Rows are one point carried round by a steady rotation, each followed by how many steps it has turned.
The counts run from 0 to 147.
[113  67 149 168 156 124 190 118 111  91 147 126 161 153 115 114 121 125
 170  77 161 154  96 172 109 112 129 138 106 151 134 125 125  73 105 122
  76 120 144 111  97 140 107 106 105 101 141 123 139 106 139 105 118 114
 106 131  86 142 106 128 153  99] : 127
[129  98 182 169 152 163 162  88 113 110 122 124 123 156 103 130 132 194
 155 103 128 189 116 155 125 144 123 137 119 130 107 165 101 102 132 118
 125  79 138 145  86 138 111 153 116 121 152 147 138 126  90 145 112 112
  75 123 110 114 163 128 140  84] : 49
[128 122 180 130 134 124 191 123  88 110 156  96 108 133 130 138 141 182
 167  78 150 150 144 163 110 118 119 134  91 172 104 123 123  93 107 131
  96 112 116 127 100 106 103 114 106  74 125 158 159 158  91 147 115 141
 117 134  98 120 160 132 139  86] : 67
[134  95 151 152 121 139 181  69 136 116 122 175 123 149  99 131 142 184
 134 104 176 179  94 153  97 137 142 126 141 131 124 144 111 107 158 152
 127 105 151 116 111 108  82 130  97 106 134 122 100 135  99 128 121 103
  94 141 120 116 160 120 101  63] : 34
[140  98 141 140 122 140 174  88 122 116 129 171 116 166 100 128 148 176
 139 103 173 176  99 147 103 139 129 133 144 125 147 119 104  99 151 172
 124  97 129 119 128 134  74 131 101 106 139 127 128 140  95 146 126 132
  97 143 128 129 181 122 109  49] : 32
[118  98 122 126 119 118 184 118  90 130 120 120  94 153 116 153 135 160
 151  87 143 142 124 137 101 141 109 111 128 173 158 103  86  83 117 174
  95 108 108 102  94 124  72 102 107  93 129 122 148 132 116 166 145 156
 109 139 132 119 172 117 113  63] : 81
[177  96 133 177 127 161 120 117 137 101 142 139 138 163  84 120 147 141
 138 100 130 176 105 174 114  99 154 183 115 103 117 148 137  73 120 136
  73 117 141 119 119 153 127 139 139 119 141 148 125 128  99 108 141 144
  92 122  84 120 131 155 109  63] : 108
[166 119 176 130 127 148 117  65 137 123 124 118 118 169 108 139 138 179
 135  98 113 168 118 151 110  95 145 142 133 128  67 173 131  84 132 123
 111  94 120 130 121 133 119 146 137  99 123 146 117 128  50 127 141 137
 106 126 100 107 151 140 100  72] : 104
[110 102 171 141 154 126 184 121  81 110 138  87 119 147 134 136 125 170
 178  76 134 156 140 154 128 130 105 125 104 172 118 129  97  85 101 131
  94  97 109 132  85 135  98 123 108  96 137 151 170 128  99 151 122 144
 103 129 107 125 155 128 158  92] : 65
[154  78  93 166 113 139 139 115 111 125 107 148 106 160  77 149 134 137
 135 110 127 154  99 136 110 143 140 136 145 133 162 134  98  73 131 177
  77 110 145  88  86 140  94 123 129 119 141 117 117 115 128 141 165 147
  83 131 124 105 149 137  96  49] : 95
[172  85 109 163 110 152 109 112 128 121 107 124 108 178  82 147 136 143
 130 101  80 164 114 142 103 115 149 153 129 127 138 151 105  64 121 146
  73  91 118 114 104 158 107 129 161 132 133 130 123 111 105 154 173 165
 102 126 127 126 145 142  98  70] : 43
[147 101 133 171 112 136 183 150  92 104 141  91 106 112 109 156 134 149
 160  89 126 143 134 163  89 123 150 145  82 174 101 134 145  90 104 110
  53 138 144  98  72  85 121 105 118 104 131 137 128 139 132 146 143 140
 115 124 100 128 122 149 112  89] : 4
[170  84 110 168 116 162 115 113 125 113 107 124 109 177  88 136 137 153
 134  97  86 173 114 149 110 120 141 152 129 118 155 144 101  72 121 143
  85  84 119 121 109 161 105 138 156 141 145 130 138 114 111 162 165 161
  97 132 134 129 153 138 100  73] : 44
[125 104 126 122 112 117 191 113  94 120 123 127  88 145 122 151 138 170
 152  88 148 144 125 144  96 148 120 105 128 169 149  98  94  92 131 168
 106 104 111 105  99 106  73 108 104  94 130 121 141 145 115 173 139 151
 116 139 144 123 176 119 109  62] : 82
[158  96 154 150 130 147 163 120 126  73 165 111 144 164 114 108 146 154
 168  70 143 171 117 188  95  87 147 167  93 126 113 113 146  80 112 107
  95 102 113 140 153 153 116 117 123 106 137 148 152 133 100 129 122 149
 129 138 100 163 136 145 135  90] : 123
[112  83 113 123 136 107 173 119  93 126 117 112 115 168 117 147 121 119
 160  77 136 130 114 140 109 130 109 109 132 174 160 105  92  67 104 168
  77 109 109  96  87 143  81  96 116  98 128 112 149 109 127 144 156 151
 110 130 120 121 143 122 127  69] : 79
[149  80  98 173 112 147 147 117 110 128 104 144 101 157  82 152 134 148
 136 117 124 165 102 141 106 154 137 131 141 134 161 130  93  87 131 172
  90 103 147  90  73 127  91 134 127 130 144 122 115 115 128 158 161 143
  88 135 133 115 160 133  98  58] : 96
[139  80 133 135 114 124 178 107 136  78 142 123 149 152 124 125 128 124
 159  63 145 136  96 176  64  93 167 137 109 151  99 105 155  77 126 102
  73 118 134 106 142 117 109  97 114 107 127 108 120 114 120 118 131 127
 146 134 110 164 113 128 109  96] : 73
[162  92 141 152 110 125 125  72 145 134 104 136 115 156  90 151 121 146
 116  99 104 143 104 138  94  98 158 134 141 152  93 176 129  74 133 128
  74 116 133  94  86 108 114 117 141 107 109 114  80 107  89 113 165 125
 109 122 102 100 118 139  83  79] : 39
[113  89 124 125 130 111 175 121  88 126 114 112 100 159 119 152 127 136
 158  82 139 135 121 137 106 142 108 110 130 174 160 100  91  73 112 174
  87 107 109  96  88 134  76  99 108  99 129 118 150 121 121 157 151 156
 106 137 131 116 153 125 124  66] : 80
[135  93 157 154 123 138 178  64 139 116 118 173 124 145  98 134 136 177
 129 109 165 167  93 152  96 131 147 124 143 136 104 154 117 101 162 143
 120 107 157 104 103  97  93 129 103 106 125 117  92 125  99 122 126  94
  99 139 117 110 151 121  98  67] : 35
[149  86 134 174 131 173 137 106 114 105 114 123 115 174  89 135 136 173
 153 101 100 191 115 152 119 140 132 146 122 110 144 145  96  88 130 132
 107  67 134 136 105 166  99 153 130 144 154 138 143 117 111 160 142 144
  83 131 135 134 165 131 123  74] : 46
[152  80  98 155 115 130 131 109 121 131 115 148 113 166  80 145 125 122
 129 103 129 149  91 141 103 126 137 138 149 129 160 134 105  69 127 182
  73 117 135  91  95 143  94 117 137 118 136 113 112 114 124 127 162 150
  87 133 112 105 140 137  94  41] : 94
[143  79 108 172 110 153 155 106 110 119 101 141  96 152  86 155 140 165
 140 111 120 174 107 135 103 160 133 124 134 133 157 140  89  92 136 158
  99  96 146 100  74 119  89 134 119 136 151 120 120 117 129 168 156 141
  85 141 148 117 167 124  98  69] : 97
[108  73 145 165 160 117 199 121 108 104 145 114 151 145 112 122 111 124
 168  81 158 145 109 163 104 119 124 138 106 165 130 131 118  68  98 127
  73 122 145 108  84 130 103 102 101  94 134 124 133 105 139 105 129 116
 103 131  88 127 106 132 149  98] : 128
[152  95 129 166 102 137 178 146 101  92 134  84 113 111 114 160 135 148
 168  85 115 144 134 164  83 124 156 142  84 170 105 128 143  88 108  99
  54 131 142 105  80  87 122 103 121 112 130 131 129 129 131 149 145 145
 129 127 114 139 126 143 108  99] : 5
[129 100 135 137  95 109 190 133  92 114 125  95  93 132 122 160 129 157
 146  82 116 128 138 150  79 117 136 114 100 197 128 120 119  83 108 130
  75 119 108  98  86  95  89  93 121  93 118 116 135 129 125 166 150 157
 133 134 134 132 142 128 109  94] : 133
[166  67 126 200 126 161 144 133 125  97 129 138 145 151  81 125 137 135
 150 104 133 183  97 167 115 122 156 174 110 109 142 146 123  78 118 129
  73 110 161 112  98 142 123 137 132 130 150 133 133 121 127 119 140 129
  90 131  94 131 127 149 122  77] : 110
[142 119 195 163 136 147 162  89 116 121 145 120 118 136 106 134 136 185
 145 104 139 161 125 159 122 111 139 148 109 148  73 180 130  97 116 118
  98 112 143 133  83 110 128 133 124  90 124 157 112 141  77 122 119 116
  85 121  81 103 140 146 125  87] : 52
[116  93 140 122 143 116 172  85 109 122 142 153 130 174 117 125 118 126
 141  72 180 133  87 149 111 113 119 122 146 139 130 113 114  77 129 173
  90 118 130 105 118 146  84 101 108  84 124 123 115 120 116 106 115 128
  91 128  88 105 135 124 132  42] : 143
[139  83 119 107 120 112 139  76 133 118  98 106 121 171 122 150 108 123
 140  75 104 127 108 130  82 109 141 105 148 172 117 123 111  64 125 135
  82  95 105  97 109 129  91 106 127 103 113  95 123  90  99 133 176 149
 143 138 137 126 130 114  94  92] : 25
